a =
[[-70  18 -34 -16 -11]
 [ -6   5  16  -7 -24]
 [-15  36  17  21 -38]]
The top-left entry: -70
Read off the entry directly above 36.
Answer: 5
The last entry, reading row by row -> -38
The bottom entry of the column that holds the largest entry is 36
The entry just left of the largest entry: -15
Read off the third largest entry.
Answer: 18
The largest entry in the last column -> -11

Read these off the array that follows. Indices start at 0.
1) The top-right entry?
2) The entry in the top-left corner?
3) The bottom-left entry?
4) The entry in the bottom-right corner?
5) The entry in row 2 and column 1?
6) The entry in row 2 and column 0?
7) The entry in row 1 and column 0?
8) The entry directly below the centre entry?
[[46 17 -2  0 -1 -2 -4  5 11 32 65]
 [-3  0 -2  0  6 13 51 60 29  4 -4]
 [ 7 35 60 47 21  5  5 -4 -3  4 -4]
 [36  9 -2  0 -1  5  5  5  6 42 65]
 [-3  0  6 27 58 56 14  5  2  4 -4]
 [26  0 -2  0 -1 -2 -4  5 16 51 54]
 [56 52 21  0  6 -2  5 -4  2  4 19]
 [56 52 21  0  6 -2 -4  5  2  4 19]
 [-3  0 -2  7  6 27 60 51 20  4 -4]
 [46 17  6  0 -1  5 -4 -4  6 32 65]
 [17  0 -2  0 -1  5 -4  5 29 61 54]]
1) 65
2) 46
3) 17
4) 54
5) 35
6) 7
7) -3
8) -2

Read these off the grid that follows.
1) Find the top-left entry.
2) Find the 3rd largest entry.
3) Find the entry just left of 17.
4) Find the bottom-left entry.
5) Find the last entry, reading row by row.
6) Find the entry directly above the smallest entry.
7) Find the 3rd entry on the diagonal from the top-right corner.
8) Find the 2nd entry, reading row by row.
[[  1   1   4  10  -8   3  -1  11   9   5   6   5 -12   5]
 [  5  -4 -36   8  16  -7   7  12  11 -28   8 -47 -11  31]
 [ -6  -5  -5  30  12 -11   3  21   8 -15  11 -32 -28   3]
 [ -2  -3  -7  18   5  -5   2  15   9 -10   8 -20 -18   9]
 [ 15  -2 -61 -12  16  -1  10   3  14 -36   7 -56   4  56]
 [ -5 -10 -27  39  27 -19   7  30  14 -35  17 -69 -38  20]
 [ 12  -2 -51 -18  18  -2   8  -6   4 -32   1 -47  13  41]
 [ -4  -5 -11  -7  23 -11   4 -14 -16 -18  -7 -28  12 -10]]
1) 1
2) 39
3) -35
4) -4
5) -10
6) -56
7) -32
8) 1

Questions about the array below.
1) What is the 1st entry on the main diagonal?
2) What is the bottom-right entry?
3) What is the entry directly above the smallest entry?
4) What is the top entry of the column that holds the smallest entry?
5) What is the second smallest entry?
6) What is the first entry in the row that holds the largest entry?
7) What is the 2nd entry from the end, reading row by row?
8) What is the 1st entry on the diagonal from the top-right corner?
[[-10  28  46  21 -23  -1  19  -8]
 [  2   7 -16  -5   5  -2 -14  -9]
 [ -2 -10 -40  18  -4   2 -41 -30]
 [  0   3   8  -4   1  -1   8   6]
 [ -8 -18  33  23 -17   6  23   9]
 [ -3  11  37   1  -8   0  28  13]
 [ -6  22  51   5 -13  -1  33  10]
 [  1  -2  15  -6   2   0  17  14]
 [ -3 -39 -30  21  -4   7 -23 -12]]
1) -10
2) -12
3) -14
4) 19
5) -40
6) -6
7) -23
8) -8

Read these off the grid that follows.
1) Which number is the last entry in the row that holds the smallest entry?
2) Which number is the entry just right of the smallest entry?
3) Which number is the entry in the bottom-right corner?
4) Which number is the largest entry in the last column?
130,48,119,160
126,100,127,167
111,185,226,190
136,149,160,116
1) 160
2) 119
3) 116
4) 190

[ 1.0  1.5  0.6 -1.1  1.9  0.1  0.8]
The second entry from the right -> 0.1
What is the third entry from the right? 1.9
What is the entry just right of 1.0? 1.5
What is the entry just left of the smallest entry? 0.6
The first entry is 1.0

[[-17 -19 -14 -21  -9]
 [  6  -2 -16 -11 -28]
 [ -9  -8   5  -3 -11]
 [ -7 -17 -21 -27  10]
 [ 51  18  24  28  -1]]
Rows and columns are numbered from 0.
Read off the entry directly above the smallest entry.
-9
The entry in row 2 and column 0: -9
The entry directly below the smallest entry is -11
Read off the entry directly above 6.
-17
The entry in row 1 and column 2: -16
Read off the entry at row 1, column 0.
6
The entry in the bottom-left corner -> 51
Read off the entry directly above -16.
-14
The entry directly above 51 -> -7
The entry just right of the largest entry: 18
Read off the entry at the centre.
5
Read off the entry at row 2, column 1.
-8
Read off the entry directly below -27.
28

B =
[[ 14 -18 -13  -9 -17   3  27   1   9  -1 -11 -18   2  12  -8]
 [ 12   3  -5 -10  -7  -5 -15  -5  14   1   5  -3 -10  -7  -1]
 [-14  -6   1  13   2   7  19   7 -18   8  -9  -3  -1   5   5]
 [  4   7   7  -6   9  -4  -9  -5   7 -15   7  11  18   1  -7]
 [-46   1  14  40  21  14  23  17 -52  19 -11   9  -4   3  20]
 [  3 -14  -6  -1  -8   5  28   3  -2  -2 -11 -11   8  13  -6]
 [ 24   5 -14 -19 -19 -10 -36  -8  28  13  10 -11 -36 -19   3]
 [ 30 -10 -15 -24 -21  -5   1  -8  30  -7  -1 -15  -2   3 -12]
 [ -7  -8 -12  10 -16   5   3   8 -12  33  -9 -18 -44  -9  16]
 [ 17  12  -5 -15  -7 -10 -39  -9  23   5  14   0 -22 -18   2]
 [-19  38  23  11  30 -10 -65  -5  -7   4  27  34 -12 -29  16]
 [-30  14  19  23  26   4  -6   6 -28   1   4  21  10  -3  11]
 [ 26  -9 -14 -21 -19  -5   1  -6  26  -5  -1 -14  -3   3 -11]
 [ -1  15  11  -2  14  -6 -24  -5   5 -11  13  17  12  -6  -1]
 [ -8  32  16   2  22 -11 -59  -7   4  -1  25  27  -9 -25  10]]
Indices start at 0.
The entry just right of the smallest entry is -5
Report the entry at row 0, column 2.
-13
The entry in the top-left corner -> 14
Report the entry just left of the smallest entry.
-10
The entry in row 2 and column 2 is 1
The entry in the bottom-right corner -> 10
Report the entry at row 0, column 1.
-18
Report the entry in row 1 and column 2.
-5
Report the entry in row 2 and column 1.
-6
The entry at row 1, column 0: 12
Report the entry at row 2, column 0.
-14
The entry just left of the largest entry -> 14
Report the entry in the top-right corner.
-8
The entry in the bottom-left corner is -8
The entry directly below the centre entry: 8
The entry just right of 38 is 23
Report the smallest entry.
-65
Report the entry directly above the centre entry.
-8
Report the entry directly below the largest entry.
-1
The entry at row 1, column 1 -> 3
The top entry of the column that holds the largest entry: -9
Report the largest entry.
40
The entry just right of the centre entry: 30
Report the entry directly above the smallest entry.
-39
Report the entry just right of -16.
5
The entry at the centre -> -8

data =
[[ -1  -2  -1  -3   0   0  -1   0   1  -1  -1   0   0  -1  -1  -3]
 [ 16  10  13  50   6  28   4  25 -58 -24  -4  38  22  28   3  38]
 [ 11  15  19  39   1  20  14  10 -48  -8  -5  29  15  21  11  30]
 [ -3 -18 -22 -20   5  -5 -22  10  24 -14   2 -10  -3  -8 -18 -18]
 [ -3   1   5  -2  -1   5   6  -5 -12  -2 -10   7   6   2   2  -8]]
Indices start at 0.
The entry in row 1 and column 0 is 16
The entry at row 0, column 2 -> -1
Which number is the entry just right of the smallest entry?
Answer: -24
Which number is the entry at row 1, column 2?
Answer: 13
The top entry of the column that holds the smallest entry is 1
The bottom-left entry -> -3
Which number is the entry directly below 25?
Answer: 10
The top-right entry -> -3
The entry directly above 7 is -10
The top entry of the column that holds the largest entry: -3
Which number is the entry just right of the largest entry?
Answer: 6
Which number is the entry just left of the smallest entry?
Answer: 25
Which number is the entry directly below the smallest entry?
Answer: -48
The top-left entry -> -1
Which number is the bottom entry of the column that holds the smallest entry?
Answer: -12
The entry at row 2, column 1: 15
Which number is the entry directly above 30?
Answer: 38
The entry just left of 3: 28
Which number is the entry in row 2 and column 0?
Answer: 11
The entry in row 1 and column 1 -> 10
Which number is the entry directly below the largest entry?
Answer: 39
Which number is the bottom entry of the column that holds the largest entry?
Answer: -2
The bottom-right entry -> -8
The largest entry: 50
